One turn sends every row of this set to another row. A few are shown first. Where does it send the rows asked after them?
J846: [-.08, -.07, -.03, .00, .14, .17, .05, .16, .10, -.20, -.06, -.03, .08, .12, -.02, .27, .04, -.20, -.26, .02, -.25, .02, -.01, .06, -.08, .10, .17, -.03, -.01, -.18, .03, -.23, -.11]
J737: [.04, .04, -.28, -.23, .12, -.05, -.07, -.22, .05, -.17, .23, .06, .37, .00, .05, -.06, -.05, -.03, .12, .06, .03, -.33, .22, .14, .20, .04, .13, -.14, .06, -.01, .13, .06, .08]
J61: [.10, -.11, -.14, .07, -.14, -.18, -.04, -.11, -.05, -.11, -.05, -.09, .15, -.10, .16, .10, .10, .07, -.04, -.11, -.11, .02, .12, .34, -.08, -.08, .19, -.03, -.26, .26, -.09, -.06, .05]
J245: [-.02, -.13, .11, -.10, .08, .11, .24, .03, -.12, -.11, -.04, .21, .22, -.03, .06, .28, -.13, .16, .20, .25, -.15, -.24, .05, .34, -.06, -.28, -.07, -.04, -.15, -.14, -.09, -.04, .22]
J18: [.05, -.02, -.20, .01, .02, .00, -.07, .04, -.14, -.16, .05, -.01, -.12, .09, .12, .23, -.10, .29, -.24, .00, .07, -.25, -.04, .26, .14, -.11, -.14, .13, .02, -.20, .20, .05, .03]
J893: [-.02, .01, .03, .13, .06, -.21, .14, .02, -.08, -.11, .05, -.05, .33, -.12, -.04, .07, .09, -.16, .16, .27, -.19, .00, .07, .09, .30, .36, .03, .19, -.05, -.04, -.08, -.14, .21]
J443: [.05, .10, -.14, .05, -.12, .05, .11, .27, .02, -.12, .02, .04, .03, .18, .19, .38, -.05, .11, -.25, .16, -.17, -.23, .37, .12, .22, -.06, -.08, -.13, .00, -.08, .19, -.06, .23]
J375: [.06, -.02, -.26, -.06, .08, -.10, .09, -.12, -.29, -.13, -.03, .03, .31, -.13, .04, -.15, .20, .03, -.08, .12, .03, -.09, .16, .17, -.03, -.16, -.03, -.09, -.26, .14, -.11, -.15, .14]
J734: [.02, .08, -.03, .14, -.07, .02, -.02, -.04, .10, -.36, .14, .00, .19, -.01, .11, .33, -.05, .04, -.19, .13, -.28, -.29, .19, .01, .35, -.23, .16, -.17, -.01, -.14, -.03, -.02, .19]
J643: [.03, .16, .11, .06, -.16, -.29, .39, -.09, .11, -.05, .05, .00, .08, -.10, .00, .01, -.08, .09, -.14, .06, .07, .00, .02, .21, .23, .05, .11, -.20, -.17, .07, .19, -.32, .00]
J797: [-.05, -.05, -.09, -.13, .02, .11, .25, .32, .14, -.29, .17, -.12, .19, .12, -.12, .05, -.04, -.11, .11, .11, -.01, -.23, .17, .23, .15, .12, .01, .10, -.07, -.05, .34, -.33, .19]
J626: [.02, .15, .15, .04, -.24, -.17, .24, -.07, .08, -.14, .17, .11, .19, -.13, -.02, .01, -.18, .12, -.01, .17, .11, .01, .01, .18, .04, -.03, .05, -.25, -.25, -.29, .18, -.04, .11]
J624: [.09, .03, -.25, -.02, -.13, -.01, .08, .00, -.04, -.07, -.12, .05, .15, .36, .28, .16, -.09, .07, -.07, .04, -.05, -.07, .21, -.07, .08, .18, .09, -.11, .11, .02, .05, -.02, -.04]
J369: [.03, -.17, .09, .08, -.19, -.22, .02, .01, .00, -.12, -.13, .18, -.02, -.04, -.18, .15, -.02, .01, -.02, -.09, .02, -.25, .02, .23, -.21, .15, .27, .01, -.07, -.19, -.03, -.15, -.05]
J52: [-.04, .02, .01, -.36, .01, -.03, .04, .24, .14, -.11, .11, .01, -.06, .10, .09, -.09, -.02, -.03, -.02, .07, .01, -.12, .18, .27, -.01, .31, .04, .01, .15, -.15, .20, -.05, .04]
J213: [.13, -.03, .09, -.06, .09, .00, -.07, -.08, -.22, -.12, -.02, .22, .09, -.13, -.15, -.20, .09, .20, -.06, .05, .07, -.21, .01, .21, -.04, .07, .04, -.10, -.17, .08, -.09, -.01, .29]
J373: [-.01, .09, .00, .17, .08, .16, .11, .44, .04, -.19, -.04, -.04, .00, .22, -.01, .24, -.09, .03, -.07, .07, -.12, -.18, .11, .07, .21, .13, .09, -.04, -.26, -.07, .22, -.26, .13]
J746: [.00, -.05, -.07, -.18, -.13, -.04, .23, -.05, -.07, -.39, .18, .00, .33, -.03, .18, .12, -.06, .08, .04, .13, .00, -.36, .17, -.06, .45, -.06, .15, .05, .05, -.16, .03, -.04, .26]
J567: [.06, .06, .12, .12, -.01, -.20, .31, -.05, -.15, -.23, .13, .10, .13, -.01, -.06, .01, -.11, .26, -.01, .19, -.06, .06, .17, .24, .15, -.08, .05, -.36, -.17, .04, .22, -.08, -.05]
J901: [.01, -.14, -.14, .00, -.23, -.35, .22, .06, -.18, -.01, -.11, .02, .04, -.10, .17, .23, .06, -.10, -.02, -.07, -.03, -.04, .20, .16, -.16, .03, .11, .05, -.15, -.08, -.08, -.19, -.07]
J84: [.12, -.03, -.12, -.03, .15, .08, -.03, -.13, -.11, -.07, .16, .04, .19, -.15, .18, .38, -.02, -.15, -.11, -.07, -.29, .00, .10, -.05, .18, -.01, .06, -.14, -.04, .08, -.06, .06, .21]
J808: [-.10, -.02, .06, -.28, .37, .09, .04, .10, -.15, -.17, .11, .08, .15, -.18, .01, .05, .02, -.10, .00, -.04, -.02, -.22, -.06, .03, .23, .20, .22, .01, -.20, -.23, .01, -.05, .12]
J75: [.01, -.04, .17, -.15, .00, .03, .17, .16, .04, -.38, .32, -.12, .14, -.18, .02, .05, -.09, -.09, .17, .02, -.10, -.16, .01, .08, .37, .10, .14, .11, -.07, -.02, .11, -.15, .35]
J792: [-.01, -.13, .07, -.09, .16, .00, .39, .00, -.07, -.03, -.15, .08, .10, .00, .07, .29, -.02, .11, .07, .13, -.19, -.27, .07, .39, .11, -.21, -.01, .01, -.05, .21, -.07, -.33, .10]
J825: [.01, -.26, .01, -.06, -.23, -.10, .04, -.23, -.02, -.14, .03, -.13, .33, .12, -.02, .14, .20, .04, -.02, .20, -.10, -.25, -.07, .17, .34, .19, -.03, .11, .01, -.14, .03, .01, .10]
J779: [-.03, .24, -.26, .26, .34, -.07, .01, .21, -.11, -.22, .05, .05, -.01, -.10, -.03, .15, -.18, .06, -.06, .12, -.01, -.06, .08, .18, .06, -.02, .00, .19, -.05, -.14, .11, -.17, .02]
J984: [.02, .05, -.01, .10, -.10, -.11, -.03, -.12, -.15, -.21, .08, -.21, -.02, -.05, .12, .11, .07, -.13, -.14, .10, -.23, -.23, -.10, .13, .24, -.10, -.22, -.05, .03, -.34, -.04, .01, .01]
J635: [.01, -.07, -.20, .05, .17, -.10, .04, .12, .07, -.11, .11, .11, .26, -.03, -.14, .21, -.04, .17, .03, .21, .02, .00, .17, .33, .10, .27, .09, .34, .02, .11, .20, -.12, .21]
J498: [.04, -.07, .04, -.13, -.01, -.16, .11, .02, -.17, -.07, .03, .28, .01, -.20, -.27, -.05, .08, -.09, -.09, .13, .04, -.27, .14, .18, -.23, .06, -.07, -.06, .03, -.23, -.01, -.17, .16]
J448: [-.06, -.04, .09, -.15, -.07, .03, .33, -.03, .16, .06, -.13, .10, .18, -.11, .11, .27, -.11, .00, .07, .12, -.01, -.31, -.11, .31, .00, -.17, .01, .13, -.15, -.12, -.12, -.30, .24]

J84 -> J624
J626 -> J245
Now these:
J893 -> J825
J373 -> J797
J901 -> J369

One turn sends every row of this set to another row. A few are shown first. Where does it send the rows asked after them?
J124: [-.14, .05, .08, .05, -.20, .02, .08, .01, .03, -.21, -.01, -.10, .11, -.21, -.08, .16, -.09, -.29, -.10, -.10, -.01, .05, .01, -.04, .13, .16, -.03, -.05, .16, .03, -.20, .00, -.04]
J765: [-.06, .11, .14, .01, -.14, .00, .10, .02, .00, -.19, .10, -.19, .04, -.27, -.14, .19, -.07, -.28, -.13, -.14, .08, -.06, -.06, .03, .19, .07, -.03, -.02, .04, .09, -.15, -.03, -.03]
J412: [.22, -.06, -.02, .08, .31, .01, .07, -.06, .16, .18, -.08, -.02, -.13, .01, .24, -.07, .04, .28, -.08, .11, -.09, -.13, .21, .05, .06, .10, -.10, -.04, -.31, .08, .26, .10, .13]
J557: [.05, -.05, .00, .09, .29, -.01, .02, -.08, .06, .24, -.14, .13, -.11, .08, .30, -.04, .05, .29, .09, .22, -.08, .13, .20, -.21, -.08, .09, -.06, -.06, -.22, .12, .17, .08, .05]
J418: [.20, .00, .00, .09, .31, .03, .05, -.05, .12, .11, -.06, -.02, -.05, .01, .14, -.06, .08, .30, -.04, .15, -.11, -.08, .21, .00, .11, .09, -.06, -.05, -.31, .07, .35, .10, .13]
J363: [-.07, .05, .23, -.06, .12, -.24, .09, -.02, -.43, -.03, .16, -.12, -.06, -.02, .08, .00, .08, .03, -.07, .23, .09, .10, -.08, -.35, -.04, -.16, -.05, .05, -.04, .02, .19, .14, -.01]
J110: [.06, -.05, .06, .10, .29, -.02, -.01, -.10, .05, .25, -.16, .16, -.17, .00, .29, -.02, .03, .27, .10, .18, -.05, .14, .18, -.22, -.03, .09, -.09, -.08, -.26, .17, .17, .04, .06]
J688: [-.09, .08, -.04, -.01, -.16, -.02, .13, .08, .03, -.23, .10, -.25, .13, -.09, -.09, .12, -.03, -.23, -.18, -.07, .04, -.05, -.03, .07, .04, .12, .01, .05, .13, -.02, -.18, .09, -.05]
J203: [-.06, .01, .27, -.07, .12, -.27, .04, .03, -.34, .19, .18, .00, -.24, -.05, .18, -.03, -.13, -.06, -.07, .14, .15, .02, -.16, -.24, -.06, -.15, -.18, .03, .02, .07, .09, .14, -.01]
J944: [-.03, .03, -.03, -.01, -.17, -.07, .04, .01, -.01, -.20, -.05, -.20, -.03, -.22, -.02, .08, -.02, -.30, -.25, -.16, .12, -.03, -.10, .09, .08, .15, -.10, .07, .05, .08, -.23, .06, .02]
J647: [-.13, .00, -.01, .04, -.21, -.01, .08, -.01, .01, -.25, -.07, -.15, .11, -.16, -.02, .13, -.02, -.28, -.16, -.09, -.01, .06, .03, -.03, .05, .18, -.03, .00, .15, .01, -.26, .03, -.04]
J489: [-.11, -.01, .06, .05, -.20, -.01, .06, -.03, .02, -.18, -.07, -.11, .02, -.24, -.01, .14, -.08, -.32, -.16, -.15, .02, .03, .00, -.01, .10, .17, -.08, -.03, .13, .07, -.28, -.01, -.02]
J193: [.20, .00, .04, .09, .31, .02, .01, -.03, .15, .20, -.06, .05, -.13, -.03, .16, -.07, -.03, .26, -.04, .11, -.07, -.10, .16, .03, .14, .10, -.13, -.06, -.29, .10, .34, .10, .14]
J807: [.03, -.02, .08, .11, .30, .02, .03, -.08, .06, .24, -.10, .14, -.10, .04, .25, .01, .03, .29, .14, .22, -.08, .13, .21, -.23, -.02, .06, -.04, -.10, -.24, .15, .20, .03, .03]
J821: [-.02, -.09, .19, -.08, .11, -.26, .18, -.07, -.37, .09, .16, -.16, -.20, .02, .28, .02, .08, -.01, -.15, .15, .09, -.02, -.02, -.26, -.20, -.18, -.08, .06, -.06, .01, -.05, .13, -.05]

J363 -> J821
J647 -> J489
Now these:
J412 -> J193
J765 -> J688
J110 -> J807

